Here is a table of points, one per row:
[ 1.18  1.46  0.93  1.03  0.    1.2   1.14  2.69 -1.45  0.3   0.17  1.28
  1.13 -0.52 -1.14  1.2  -1.17  1.18 -0.09  0.48  0.29 -0.81  2.84  0.8 ]
[-1.58  1.04 -0.37 -0.26  0.24  1.68 -0.73 -1.33  1.75 -0.14 -0.33  0.92
 -1.23  1.95 -1.88  0.36 -0.48  0.2   1.03  3.06 -0.24  0.91  2.8  -2.5 ]
[-0.86  1.89  0.21  1.06  1.49  1.38 -1.69 -1.73  2.05 -0.42 -0.44  0.71
  0.36  1.7  -1.42  1.19  0.41 -0.16  0.36  0.68 -0.68  0.87  2.4  -1.69]
[ 0.19  0.02 -0.5   0.15 -1.17  1.78  1.6   1.56  0.24  0.19 -0.04 -0.34
 -0.3   0.65  0.24 -1.19  1.19 -1.29 -0.12  0.42  0.03 -0.74 -1.64 -1.16]
[ 0.96 -0.44  1.47 -0.1   0.6  -1.5   0.3   2.64 -0.77  0.69  0.33 -0.64
  0.09  0.05  0.45  0.81 -0.69  1.27 -1.06 -0.31 -0.8   0.58 -0.12  0.48]
[-0.77  0.31 -0.66 -0.2  -0.4   0.5   0.12  0.91  1.48  0.15 -0.68 -0.02
  0.6   1.08  0.08 -1.16 -0.92  0.24 -0.52  0.08  0.48 -0.53 -2.73  1.22]
[ 1.64 -0.22  0.26 -0.33  1.64 -2.19 -0.64 -1.3  -1.39  0.7  -0.03 -1.05
 -0.39  0.08 -0.27  1.53 -1.51  0.64  1.72  0.79  1.18  0.22  1.14  1.6 ]
[-1.15 -0.42  0.2  -0.03 -1.63 -0.67  0.24 -2.05  0.34 -0.44 -0.25  1.09
 -0.18  0.99  0.77 -2.07  0.09 -0.63 -0.62 -0.21  0.11 -0.22 -1.01 -0.6 ]
[ 0.5  -1.34  2.    0.12  1.16 -0.97  0.54  1.42 -0.77 -0.84 -0.22  0.35
  0.72  0.45  0.58 -0.02 -0.94  0.41 -1.11  0.05 -0.48  1.47  2.6   0.35]
[-2.02 -0.16 -1.25  1.69 -0.16  0.65 -1.69 -1.84  2.01  0.85 -1.31  0.74
 -0.32  0.89 -1.18  1.95 -0.38 -0.15  0.09  1.38 -0.82  2.19  0.94 -1.52]
[ 0.67  0.52  0.01 -1.43 -0.32 -2.1  -0.98  3.2   0.4   0.06 -1.01 -0.61
  1.66 -0.74  0.7   1.13  0.66 -1.2  -0.7   1.46  1.44 -0.94  0.11 -0.48]
[ 0.43 -0.55  0.82 -0.86  0.07 -1.73  0.8   2.38 -0.38  0.93  0.06  0.39
  1.04 -2.23  0.06  0.24  0.54 -0.18  1.31 -0.29 -0.5  -0.38 -0.44 -0.24]
[ 1.68 -0.59 -0.66 -0.42  0.12 -0.12  0.01  0.92 -0.87  0.61  0.1  -0.12
 -0.19 -0.77 -0.49  1.37  0.86 -0.32  1.21 -0.82  0.09 -0.58  0.41  1.14]
[ 0.97 -0.2   1.15 -1.91  0.08 -0.24  1.42  1.48 -1.77  0.18  0.31  0.05
 -0.33 -0.2   1.02  1.43 -0.86  0.3  -0.01  1.75  1.43 -0.11  0.63 -0.53]
[ 0.28 -0.32  0.92 -2.12  0.76 -1.57 -1.39 -1.03 -0.36  0.28 -0.35 -1.71
 -0.11 -2.49 -0.2  -1.17 -0.82  1.11 -2.4   0.18 -0.88 -0.52  3.5  -0.3 ]
[-0.63 -0.17 -1.19 -0.07 -0.14  1.16  0.4  -0.6  -0.62 -0.02 -0.2  -0.29
 -2.28 -0.1   0.43  0.56  0.53 -0.17  0.2  -1.26  0.99 -1.03 -0.2   1.08]
[-1.84  1.05 -0.26  0.16  1.09  1.02 -0.1  -2.    1.24  0.2   0.06  0.29
 -0.85  0.99 -1.3   0.81  0.05 -0.2   0.23  1.02 -1.1   2.46  3.26 -1.09]
[-2.36  0.27  1.43  2.93 -0.92  0.31  1.93 -0.91 -0.51 -1.05  0.88  0.6
 -0.89 -1.21  0.11 -2.23  0.63 -0.92  0.78  0.01 -0.29 -0.66 -0.04  0.92]
[-0.07  0.57 -1.04  0.51  0.06  1.15  0.82  0.7   0.3  -0.72  0.09  1.46
  1.32  1.5   0.61 -1.33  0.21 -0.29  0.68  0.12 -0.86 -1.85 -0.43  0.38]
[-1.61  0.95 -0.7   0.48 -0.31  1.36  0.25 -0.93  0.15 -0.19 -0.34  1.64
 -0.93 -0.05  0.31 -1.69 -0.02 -0.57  0.08 -2.02  0.21 -0.28 -1.36  1.15]
[ 1.34  0.1  -0.84  2.98  1.68  1.24  0.42 -3.45  1.2   0.27  0.06  0.31
  1.13  1.1   0.3  -2.8   2.08  0.62 -2.14  0.75  1.98  0.09 -1.57  0.76]
[-1.3  -0.18  0.3   1.3  -0.22  0.01  1.02 -1.57 -0.07  0.35  0.57 -0.12
  0.36  0.26  0.51 -1.35 -1.02 -0.46 -1.09 -1.35 -0.37 -1.06 -1.3  -0.27]
[ 0.89 -1.39 -0.26  0.24 -1.81 -1.03 -0.48  0.48 -1.06  0.06 -0.35  0.17
  0.27 -0.79  0.77  1.6  -0.77  0.05  2.27 -0.17  0.04 -1.32 -0.72  0.12]
[ 2.57  0.58 -1.65  0.16 -0.74  0.54  0.22 -2.39  0.51  0.15  0.05  0.24
  0.07 -1.08  1.31 -0.31 -0.18 -0.87  0.81  0.01 -0.3  -0.72 -1.07 -0.16]
[ 1.79  0.04 -0.9  -1.28  0.96 -0.95  0.19  1.11 -1.4  -0.35  0.99  0.22
 -0.15 -1.15 -0.02  0.89  0.    0.1  -0.13  0.48  0.27  0.3  -1.07 -0.49]
[ 0.83  0.46  1.43  0.58  0.05  0.49 -0.32  1.97 -0.57  0.56  0.34  0.18
  0.35 -0.88  0.79  0.49 -0.64 -0.09  1.06 -0.09  0.59  0.45 -1.11  0.02]
[-0.03  1.24 -0.71 -0.51  0.25 -1.99 -0.69 -0.75 -1.18  0.06  0.49 -0.35
  0.38  1.63  1.04 -1.81  0.83  0.15 -0.84 -0.12  0.73 -0.5  -2.22 -0.37]
[-1.19  0.41  1.17  0.94 -1.18 -0.63 -0.34 -0.33  1.21 -0.27 -0.15  0.08
  0.27 -1.38 -0.12 -1.23  0.87  0.3  -1.41 -2.94  0.27 -1.31 -0.94  1.65]
[-1.13  0.68 -0.02  1.47 -2.07  0.38  0.96 -0.01 -0.24 -0.24  0.03  0.22
 -1.2  -0.82 -0.21 -1.38 -0.05  0.36 -0.38 -1.61  0.17  0.86 -1.22  1.04]
[ 1.35  0.02 -1.33 -0.2   0.21 -0.25 -0.24  0.32  1.54  0.72 -0.09 -0.32
 -0.18 -0.01  0.01 -2.63  1.35 -0.19 -1.64 -0.79 -1.14 -0.36 -2.33 -0.13]
[-0.52 -0.79 -0.94  2.17 -0.27  4.01 -0.1  -2.49  1.05 -0.88  1.03  0.19
  0.67 -1.59  0.18 -0.54 -0.23  0.34 -0.43 -2.04  1.68 -0.03 -2.07 -0.43]
[-0.87  0.13 -1.85 -1.32  0.68  1.71 -1.89 -1.93  1.7   0.27 -1.03 -1.23
  0.06  1.32 -1.34  1.4   0.83 -0.95  0.9   1.18 -1.22  0.7   1.78 -1.37]
[-1.41  0.51 -0.62  1.05  1.49  1.03 -1.73 -1.04  2.24  0.45 -0.57 -0.93
 -0.74  1.02 -0.63  0.28  0.18 -1.05  0.    1.53  0.03  1.2   3.54 -2.34]
[-0.32  0.44 -1.12 -0.2   0.46  2.46  0.44 -0.42 -0.78 -0.85  0.49  0.56
 -0.31  0.27 -0.22 -2.78  0.57 -0.29  0.34 -0.14 -0.24 -0.25 -0.37  0.76]
[ 0.52 -0.54  1.38 -1.13 -0.39  0.3   0.7   3.56 -0.86 -0.59  0.71 -0.57
  0.16 -0.47 -1.1   0.72  0.31 -0.22  0.59  0.33  0.38 -0.46 -1.47 -0.19]
[ 0.67 -1.71  0.28 -2.44  1.22 -2.62  0.43  1.99 -0.18  0.   -0.94  0.1
  0.53 -0.35  0.4   1.78  0.18  0.51 -0.12  0.13  0.23 -0.43 -0.23 -0.28]
[-1.5   1.73 -1.09  0.22  0.64  0.79 -0.01 -2.74  0.53  0.48 -1.23 -0.73
 -0.39  1.9  -1.21  1.07 -0.81  0.66 -0.44  1.04 -1.81  0.75  3.13 -3.43]
[ 0.6  -0.29  0.92 -0.47  0.84 -3.23 -0.83  2.74 -0.93 -0.67 -0.38 -0.59
 -0.32 -0.99  0.34  1.78 -0.11 -0.72 -0.48  1.25 -1.02 -1.32 -0.84 -0.34]
[-0.69  1.1  -1.22  1.56 -1.17 -0.24  0.57 -0.28 -0.1  -0.4   0.3  -0.92
  0.38  0.45  0.42 -0.94  0.56  0.02 -0.98 -2.11  0.64 -0.05 -0.99  0.53]
[-1.12 -0.85  1.23 -1.21  0.06 -2.39 -0.19  1.62  0.52  0.82  0.07 -0.8
  0.03 -1.88  0.9   2.56  0.41 -0.54 -0.68  0.93  0.34 -0.13  1.06  0.54]
[ 2.34 -1.52  1.81 -0.31 -0.94 -0.42  1.12 -2.51 -1.78  0.86  0.21 -0.93
 -1.97 -0.78 -0.16  2.71 -0.58 -0.87  0.01 -1.01  0.61 -0.56  1.3   1.  ]
[-0.01 -0.23 -0.21 -0.33 -0.59  2.85  1.21  0.39 -1.55  0.37  0.28  1.22
 -0.37  1.39  0.64 -1.02 -0.34  1.47 -0.61 -0.03  0.46  1.39 -2.3  -0.81]
[ 1.81  0.21  1.2  -0.26 -1.12 -0.77  0.96 -0.98 -1.92  0.8   1.85 -0.44
  0.19  0.51  0.13 -1.1   1.56  0.85  1.46  0.6   0.05  1.09  0.03 -0.29]
[-0.89  0.05 -0.72 -0.52 -1.64  2.2   0.09  0.05 -0.26 -0.71 -0.07  0.91
 -0.42  1.43  0.4  -1.69 -0.26  0.8  -0.69 -1.06  0.65 -0.02 -2.32  0.49]
[ 1.32 -1.57  1.21 -1.13 -0.4   0.02  0.65 -0.75 -1.53  0.48  0.22  0.13
  0.35  0.36 -0.51  2.29 -0.95  0.4  -0.65  0.47 -1.2   1.3   2.89  1.81]
[ 0.37  0.97  0.15 -0.9   0.23 -0.51 -0.32  2.49 -0.66  0.01 -0.57 -0.03
  0.26 -1.36  0.11 -0.54 -0.93  0.76  0.61 -0.34 -0.24  0.2  -0.93  1.31]
[-0.17 -1.88  2.03 -1.39  0.91 -2.42 -0.08  2.56 -0.45 -0.17  0.05 -0.54
  0.27 -0.21  0.77  1.    0.17 -0.53 -0.96  0.84  0.79  0.04 -0.65 -0.11]
[ 1.12 -1.1  -0.47 -0.55 -0.17 -2.37 -2.47  1.53  0.26 -0.04 -0.68 -0.21
  1.32 -0.35  0.73 -0.04 -1.59 -0.76 -0.7  -0.33 -1.12 -0.5  -0.47  1.82]
[ 0.64  0.26  0.62 -0.33  0.24  0.34  0.21  0.71  0.43 -0.76  1.3   0.03
 -0.45  0.28  0.54  0.59  0.86 -0.09  0.3   0.92  0.14  2.33 -0.45 -0.87]
[-3.05  0.74  0.51  0.67 -0.03 -1.56 -0.19 -0.85  0.34 -1.19 -0.1   0.2
  1.18 -0.62 -0.79 -2.04  0.22 -0.11 -0.2  -1.74  0.5  -1.99 -1.27  0.36]
[-0.27  0.41 -1.4   0.35  0.81  1.8   0.64 -0.05  2.13 -0.61 -0.15  0.64
  0.23  0.7   1.29  0.08 -0.02  1.23  1.45 -0.66 -0.4  -0.61 -1.63  0.32]
[-0.22  1.03 -1.6  -0.1   0.3  -0.21 -2.89 -2.9   1.43 -0.66 -0.31 -1.7
 -0.3   0.69 -2.45  1.57  0.73 -1.21  1.78  0.08 -0.71  0.84  1.35 -1.18]
[ 0.92 -2.78 -0.04  0.49 -0.54  0.31  0.55 -0.25 -0.66  0.32  0.8   0.26
 -0.57 -0.6  -0.3  -0.32 -0.63  1.12  1.95 -0.56 -0.37  0.06  1.81  1.56]
These points spread out most along one direction. Take the direction at right angles to it along which they spread out most. Then take the direction at right angles to both along which they spread out most. Go by this last direction. How far along it is each point below, from 0 to 99? 50 is the average, and the first point above lies past it. One standard deviation of the points above along it is 16.
[ 1.81  0.21  1.2  -0.26 -1.12 -0.77  0.96 -0.98 -1.92  0.8   1.85 -0.44
  0.19  0.51  0.13 -1.1   1.56  0.85  1.46  0.6   0.05  1.09  0.03 -0.29] -> 74
[-1.5   1.73 -1.09  0.22  0.64  0.79 -0.01 -2.74  0.53  0.48 -1.23 -0.73
 -0.39  1.9  -1.21  1.07 -0.81  0.66 -0.44  1.04 -1.81  0.75  3.13 -3.43] -> 47
[-2.02 -0.16 -1.25  1.69 -0.16  0.65 -1.69 -1.84  2.01  0.85 -1.31  0.74
 -0.32  0.89 -1.18  1.95 -0.38 -0.15  0.09  1.38 -0.82  2.19  0.94 -1.52] -> 39
[ 1.34  0.1  -0.84  2.98  1.68  1.24  0.42 -3.45  1.2   0.27  0.06  0.31
  1.13  1.1   0.3  -2.8   2.08  0.62 -2.14  0.75  1.98  0.09 -1.57  0.76] -> 52
[ 1.64 -0.22  0.26 -0.33  1.64 -2.19 -0.64 -1.3  -1.39  0.7  -0.03 -1.05
 -0.39  0.08 -0.27  1.53 -1.51  0.64  1.72  0.79  1.18  0.22  1.14  1.6 ] -> 69
[ 0.5  -1.34  2.    0.12  1.16 -0.97  0.54  1.42 -0.77 -0.84 -0.22  0.35
  0.72  0.45  0.58 -0.02 -0.94  0.41 -1.11  0.05 -0.48  1.47  2.6   0.35] -> 60
[-1.41  0.51 -0.62  1.05  1.49  1.03 -1.73 -1.04  2.24  0.45 -0.57 -0.93
 -0.74  1.02 -0.63  0.28  0.18 -1.05  0.    1.53  0.03  1.2   3.54 -2.34] -> 36
[-1.3  -0.18  0.3   1.3  -0.22  0.01  1.02 -1.57 -0.07  0.35  0.57 -0.12
  0.36  0.26  0.51 -1.35 -1.02 -0.46 -1.09 -1.35 -0.37 -1.06 -1.3  -0.27] -> 52
[-0.89  0.05 -0.72 -0.52 -1.64  2.2   0.09  0.05 -0.26 -0.71 -0.07  0.91
 -0.42  1.43  0.4  -1.69 -0.26  0.8  -0.69 -1.06  0.65 -0.02 -2.32  0.49] -> 50
[-1.13  0.68 -0.02  1.47 -2.07  0.38  0.96 -0.01 -0.24 -0.24  0.03  0.22
 -1.2  -0.82 -0.21 -1.38 -0.05  0.36 -0.38 -1.61  0.17  0.86 -1.22  1.04] -> 61
[-1.15 -0.42  0.2  -0.03 -1.63 -0.67  0.24 -2.05  0.34 -0.44 -0.25  1.09
 -0.18  0.99  0.77 -2.07  0.09 -0.63 -0.62 -0.21  0.11 -0.22 -1.01 -0.6 ] -> 45
[ 1.68 -0.59 -0.66 -0.42  0.12 -0.12  0.01  0.92 -0.87  0.61  0.1  -0.12
 -0.19 -0.77 -0.49  1.37  0.86 -0.32  1.21 -0.82  0.09 -0.58  0.41  1.14] -> 63
[ 0.89 -1.39 -0.26  0.24 -1.81 -1.03 -0.48  0.48 -1.06  0.06 -0.35  0.17
  0.27 -0.79  0.77  1.6  -0.77  0.05  2.27 -0.17  0.04 -1.32 -0.72  0.12] -> 59
[ 0.92 -2.78 -0.04  0.49 -0.54  0.31  0.55 -0.25 -0.66  0.32  0.8   0.26
 -0.57 -0.6  -0.3  -0.32 -0.63  1.12  1.95 -0.56 -0.37  0.06  1.81  1.56] -> 86
[-1.58  1.04 -0.37 -0.26  0.24  1.68 -0.73 -1.33  1.75 -0.14 -0.33  0.92
 -1.23  1.95 -1.88  0.36 -0.48  0.2   1.03  3.06 -0.24  0.91  2.8  -2.5 ] -> 45
